In the data rows, zero lies at 4.5, halfway between 4 and 5.
Here are some points:
[3 7 5 4 6 5 3 5 3 7 7 3]
[6 5 4 8 7 0 4 2 4 4 9 5]
[2 7 5 1 4 9 5 8 3 6 2 3]
[7 1 3 9 6 0 4 0 6 2 9 6]
[5 4 4 8 7 1 3 2 4 5 8 4]
[6 4 4 7 6 1 4 2 4 4 8 4]
[4 6 5 0 2 9 6 8 5 4 1 5]
[5 4 4 8 7 0 4 1 5 5 9 5]
[4 5 5 4 4 5 5 5 5 5 5 5]
[4 5 4 3 3 5 6 5 5 4 4 6]
[9 0 3 9 9 0 3 0 7 3 9 6]
[3 5 4 1 2 8 6 7 5 4 1 5]
[5 5 4 6 5 2 4 3 5 5 8 5]
[3 5 4 5 5 5 4 5 4 4 2 3]
[4 5 5 4 4 5 5 5 5 4 4 4]
[4 5 5 4 5 5 4 5 4 5 5 4]
[6 3 4 9 6 0 4 1 5 4 9 5]
[4 5 4 3 3 6 5 5 4 4 4 5]
[4 5 4 2 3 7 5 6 5 4 2 4]
[4 6 6 2 4 8 4 7 4 5 5 4]
[4 5 5 7 7 2 3 3 4 5 9 5]
[7 1 3 8 4 0 6 1 8 1 5 6]
[2 7 5 0 2 9 5 8 4 5 1 5]
[6 3 4 7 5 0 5 1 5 3 9 6]
[5 5 4 5 4 3 5 4 5 4 6 6]
[7 3 4 9 6 0 4 0 6 4 9 6]
[4 5 4 4 4 5 5 5 4 4 2 3]
[5 4 4 7 6 1 4 2 5 4 7 5]
[3 6 5 4 5 5 4 5 3 5 6 4]
[6 3 4 8 6 0 5 2 6 4 8 6]
[9 3 4 9 7 0 3 0 6 3 9 7]
[3 6 5 0 1 9 6 9 4 5 0 5]
[5 4 4 6 4 2 5 3 5 3 5 5]
[4 4 4 4 4 5 5 5 5 4 3 5]
[6 2 4 8 5 0 5 1 6 3 7 6]
[3 5 4 4 5 7 4 6 4 5 1 2]
[6 4 5 9 7 0 3 2 5 5 9 5]
[3 5 4 5 4 4 5 4 4 4 3 3]
[5 4 4 6 5 2 5 3 5 4 7 6]
[5 4 4 6 5 2 4 3 4 4 6 4]
[5 3 4 5 4 2 5 3 6 3 6 6]
[4 5 4 1 2 8 6 7 6 3 0 5]
[5 6 6 6 6 3 3 4 4 5 9 4]
[5 2 3 5 3 4 6 4 6 2 1 5]
[7 4 4 9 6 0 4 0 4 3 9 5]
[5 4 4 6 4 3 5 3 5 4 6 5]
[4 5 4 5 5 4 4 4 4 5 6 4]
[3 6 4 0 1 9 6 8 5 4 0 5]
[2 6 4 0 0 9 7 9 4 4 0 4]
[5 4 3 4 3 5 6 4 5 3 1 3]
[3 6 5 1 2 8 5 7 4 5 3 5]
[0 9 5 0 1 9 5 9 2 7 0 3]
[5 5 6 8 8 1 2 2 4 6 9 4]
[1 6 4 1 3 9 5 8 3 6 0 3]
[6 4 4 6 5 2 4 3 6 4 7 6]
[0 8 5 0 2 9 5 9 3 6 0 4]
[3 7 5 2 4 7 5 6 3 6 4 4]
[3 6 5 3 5 6 4 6 4 5 4 3]
[2 8 5 2 5 9 3 8 3 7 3 3]
[2 8 5 2 5 8 4 7 3 6 4 4]
[3 5 4 1 2 9 5 8 5 5 0 4]
[3 6 4 2 2 8 6 7 4 4 1 4]
[6 5 4 6 4 3 4 3 5 4 7 5]
[6 2 3 7 5 1 5 2 6 3 5 6]
[5 4 5 6 5 3 4 3 4 5 6 5]
[4 5 4 4 3 5 5 5 4 4 4 5]
[2 6 5 0 2 9 6 9 4 5 0 4]
[2 7 5 2 5 8 4 7 3 6 3 3]
[3 6 4 2 3 8 5 7 4 5 0 3]
[7 3 4 6 4 2 5 3 6 2 6 6]
[4 5 5 2 3 7 6 6 5 5 3 5]
[3 7 5 0 3 9 5 8 3 5 2 4]
[5 7 5 2 2 7 5 6 4 5 5 4]
[7 1 3 9 7 0 4 0 7 3 9 6]
[4 7 6 3 4 7 4 7 4 6 6 5]
[4 4 4 7 6 2 4 3 4 5 5 4]
[4 3 3 3 3 5 6 5 6 3 1 5]
[4 5 4 4 4 5 5 5 4 4 3 4]
[5 5 4 7 6 2 4 3 4 5 7 4]
[5 4 4 5 4 4 5 4 5 4 5 5]
[8 0 3 9 6 0 4 0 7 2 8 6]
[3 7 6 2 4 8 4 7 3 6 4 4]
[4 6 4 4 4 5 4 5 4 5 5 5]
[6 4 4 9 7 0 3 1 4 4 9 4]
[5 5 5 6 6 2 4 3 4 5 9 5]
[6 3 4 9 6 0 4 0 5 4 9 6]
[4 6 5 5 5 4 4 4 4 5 6 4]
[4 5 4 2 2 7 6 7 5 4 1 5]
Then 12 other points, each followed by its number:
[4 4 4 3 2 6 6 5 5 4 2 5] 0
[5 4 4 4 4 4 5 5 5 4 4 5] 1
[7 3 4 7 4 0 5 2 6 3 8 6] 2
[2 7 5 0 2 9 6 8 4 5 0 4] 3
[3 5 4 3 3 6 5 6 4 5 3 5] 4
[5 4 4 4 3 5 5 5 5 3 3 5] 5
[6 1 3 7 4 1 5 2 7 2 4 6] 6
[4 5 4 2 2 7 6 6 5 4 1 5] 7
[7 1 3 9 4 0 5 0 7 2 7 6] 8
[4 4 4 4 3 4 5 4 5 4 4 4] 9
[6 1 3 9 6 0 4 0 6 3 7 5] 10
[4 6 4 3 4 6 5 6 4 5 4 4] 11
Which of these numbered points is nearest to each point below, ignoring the 3 directions in which the first points spread most? Its number follows each.
[5 5 4 7 6 1 3 2 4 5 9 4] > 9
[5 4 4 2 2 6 6 6 6 3 2 6] > 1
[4 6 5 2 3 7 5 6 4 5 3 5] > 7
[4 6 4 3 4 6 5 6 4 5 4 4] > 11
[4 5 5 4 4 4 4 5 5 5 6 6] > 6
[6 3 4 7 5 1 5 2 6 3 7 6] > 3
[6 4 5 6 5 4 4 4 5 4 6 5] > 5
[3 6 5 1 2 8 6 7 4 5 3 5] > 0
[6 2 3 8 4 0 5 1 6 3 7 5] > 9
[8 3 4 8 5 0 4 1 7 2 9 6] > 5
[4 4 4 7 6 2 4 3 4 5 6 5] > 4
[6 3 4 8 6 0 4 1 5 3 9 5] > 9
[4 6 4 4 5 5 4 5 4 5 6 4] > 11
[2 9 5 0 0 9 6 9 3 6 0 3] > 2
[7 0 3 9 7 0 4 0 7 2 9 5] > 10
[4 4 4 6 5 3 4 4 5 4 5 5] > 6
[5 5 4 6 6 3 4 4 4 5 7 4] > 11
[6 4 4 8 5 0 4 2 5 4 7 5] > 2
[1 8 5 0 2 9 5 9 3 6 0 2] > 2
[5 4 4 6 5 2 4 3 5 4 8 5] > 9
[5 5 5 7 6 2 3 3 4 5 8 4] > 5
[6 4 4 8 6 1 4 2 5 3 7 4] > 5
[7 2 3 9 5 0 4 0 6 3 9 6] > 8
[3 6 5 3 4 7 4 7 4 5 2 3] > 5
[4 4 4 5 4 4 5 4 5 5 4 4] > 0
[6 3 4 5 3 2 5 4 7 3 5 7] > 6
[6 3 4 9 6 0 4 0 5 4 9 5] > 0
[3 5 4 1 2 8 6 8 5 4 0 4] > 1
[2 7 5 2 4 7 4 7 4 6 3 4] > 6
[1 8 5 0 2 9 5 9 3 6 0 2] > 2
[6 2 4 9 7 0 3 0 6 4 9 5] > 10
[5 4 4 5 4 4 5 4 5 4 4 5] > 7
[8 0 3 9 5 0 5 0 8 2 8 7] > 10
[4 5 4 7 6 3 3 3 4 6 7 5] > 4
[1 8 5 0 1 9 6 9 3 5 0 2] > 2
[4 5 4 5 5 3 4 4 4 5 6 5] > 4
[5 5 4 7 6 1 3 3 4 5 8 4] > 2
[4 7 6 3 4 7 4 6 4 5 5 4] > 5
[0 9 6 0 2 9 5 9 1 7 0 2] > 2
[5 4 4 5 5 3 4 4 5 4 7 5] > 1
[8 1 3 9 5 0 5 0 7 2 7 7] > 7
[4 5 4 3 4 6 5 6 4 5 3 5] > 1
[7 1 3 9 7 0 3 0 6 3 9 5] > 10
[6 4 4 8 7 0 3 2 5 4 8 5] > 1
[6 4 4 7 5 2 4 3 5 4 7 5] > 5
[2 5 3 1 2 9 6 7 5 4 0 4] > 10
[3 7 5 3 4 7 4 6 3 6 4 4] > 7
[6 1 3 9 7 0 4 0 6 4 7 5] > 10
[3 7 5 3 4 7 4 7 3 5 5 3] > 5
[5 4 4 7 5 2 5 2 4 4 6 4] > 0
[2 7 5 3 5 7 3 6 2 7 5 3] > 10
[6 4 4 9 7 0 3 0 5 5 9 5] > 7
[2 7 6 0 3 9 5 9 3 6 1 4] > 1
[5 4 4 6 4 3 4 3 5 4 6 5] > 8
[6 4 4 8 6 0 4 2 5 4 8 5] > 2
[2 7 5 2 4 8 4 6 3 6 4 4] > 10
[3 7 5 0 2 9 6 9 4 5 1 5] > 1
[2 4 4 5 5 5 4 5 4 5 1 3] > 6
[5 4 4 6 4 2 5 3 5 3 6 5] > 2
[1 9 6 1 4 9 4 8 2 8 4 3] > 0
[2 7 4 4 4 7 4 6 3 6 2 2] > 8
[3 7 5 2 3 8 5 7 4 6 3 5] > 7
[3 7 5 3 6 6 3 6 3 6 5 4] > 1
[3 6 5 3 4 6 4 6 4 6 6 6] > 4
[2 7 5 0 3 9 5 9 4 5 1 4] > 1
[5 5 5 5 4 4 4 4 5 5 7 5] > 8
[7 5 5 6 5 2 4 3 5 4 9 6] > 5
[5 3 4 5 3 3 6 3 6 3 5 6] > 0
[3 7 4 5 7 6 3 5 3 6 5 2] > 11
[3 4 4 5 5 4 4 4 4 5 4 5] > 4
[2 8 5 2 5 8 4 7 2 7 5 3] > 11
[2 6 4 0 1 9 6 9 4 4 0 5] > 4
[5 5 4 6 5 2 4 3 4 4 7 4] > 2
[2 5 4 2 4 7 5 7 4 4 1 3] > 1
[4 4 4 4 3 5 6 5 5 4 3 5] > 0
[6 3 4 7 6 1 4 2 5 4 6 5] > 1
[5 4 4 6 5 2 5 3 5 4 6 5] > 3
[4 6 5 4 4 6 4 5 3 5 5 3] > 5
[4 6 4 4 4 5 5 5 4 5 5 4] > 11
[6 5 4 4 3 3 5 4 6 3 7 6] > 2
[5 5 5 5 5 3 4 4 4 4 8 5] > 5
[5 4 4 6 5 1 4 3 5 4 7 5] > 2
[5 5 4 3 2 5 6 5 5 3 3 5] > 2
[3 5 4 4 4 5 4 5 4 4 1 3] > 5
[3 7 5 2 3 7 4 6 4 5 5 4] > 9
[5 3 4 8 6 1 4 2 6 4 6 5] > 6
[3 5 4 3 5 6 4 6 4 5 3 4] > 1
[0 9 6 0 5 9 3 9 1 8 4 2] > 1
[4 4 4 5 5 4 5 4 5 4 3 4] > 3
[2 8 5 1 4 9 4 8 2 7 4 3] > 11
[4 5 4 4 5 4 4 5 4 4 5 4] > 1
[5 4 4 9 7 0 3 1 4 5 9 4] > 0
[5 6 5 7 7 3 4 3 3 5 9 3] > 11
[4 6 5 3 4 5 5 5 4 5 5 5] > 3
[3 7 5 4 6 6 3 6 2 6 6 3] > 5
[5 4 4 4 3 4 6 4 5 3 4 4] > 9
[5 4 4 3 3 5 6 5 6 3 3 6] > 3
[5 3 3 5 3 3 6 4 6 3 2 5] > 2
[4 5 4 6 6 3 4 4 4 5 7 3] > 11
[7 3 4 9 8 0 2 0 5 4 9 4] > 5
[2 7 5 3 5 7 4 7 3 7 4 4] > 4
[5 4 5 4 3 5 5 5 5 4 4 5] > 5
[5 4 4 8 6 1 4 2 5 4 8 4] > 8
[7 2 4 7 4 1 5 2 6 3 7 6] > 0
[5 3 4 4 3 4 6 4 6 3 3 5] > 3
[5 4 4 5 4 3 4 4 6 4 5 5] > 6
[1 7 5 0 1 9 5 9 4 6 0 3] > 9
[8 0 3 9 7 0 4 0 7 2 9 6] > 10
[1 8 6 0 4 9 5 9 3 6 1 3] > 3
[4 4 5 6 5 2 5 3 4 5 8 6] > 4
[3 7 5 3 4 7 4 6 3 6 4 4] > 7
[4 5 3 3 4 7 5 6 5 4 0 3] > 11
[0 9 6 0 2 9 5 9 1 8 0 3] > 0
[1 8 5 0 1 9 5 9 4 6 0 3] > 2
[2 7 5 0 2 9 5 9 3 6 1 4] > 1
[7 2 4 8 4 0 6 1 6 2 8 6] > 2
[3 8 5 1 4 8 5 7 3 6 4 4] > 11
[5 4 4 8 6 0 4 2 5 4 9 5] > 2
[3 7 5 3 4 7 4 6 3 6 4 4] > 7
[5 5 4 7 6 1 4 2 4 5 9 4] > 9
[3 4 4 1 2 8 6 7 5 4 0 4] > 10
[4 5 4 6 5 3 4 3 5 5 6 4] > 8
[3 5 4 3 4 6 5 6 4 5 2 4] > 1
[6 4 4 7 5 1 4 2 5 4 8 5] > 2
[7 1 3 8 4 0 6 1 7 2 6 6] > 0
[3 7 5 3 5 7 4 6 3 6 4 4] > 7
[3 3 3 4 4 6 5 5 5 4 0 4] > 10
[6 1 2 9 5 0 5 0 6 2 5 5] > 0
[3 6 4 3 4 6 4 5 3 6 4 4] > 0
[5 4 4 5 4 4 4 4 5 4 3 4] > 5
[4 6 4 4 5 6 4 5 3 5 5 3] > 11
[2 7 6 0 4 9 4 9 3 7 2 4] > 1
[6 2 3 6 3 3 5 3 7 3 3 5] > 8
[3 6 5 5 5 4 4 4 4 6 6 4] > 0
[6 2 4 8 6 0 4 1 5 4 9 6] > 4
[5 4 4 4 4 5 5 5 5 4 4 5] > 1
[3 4 4 3 4 5 6 5 4 4 2 4] > 3
[4 5 4 4 5 5 5 5 4 4 3 3] > 11
[6 2 4 8 5 1 4 2 6 4 5 5] > 6
[6 3 4 9 7 0 4 0 5 4 9 5] > 0
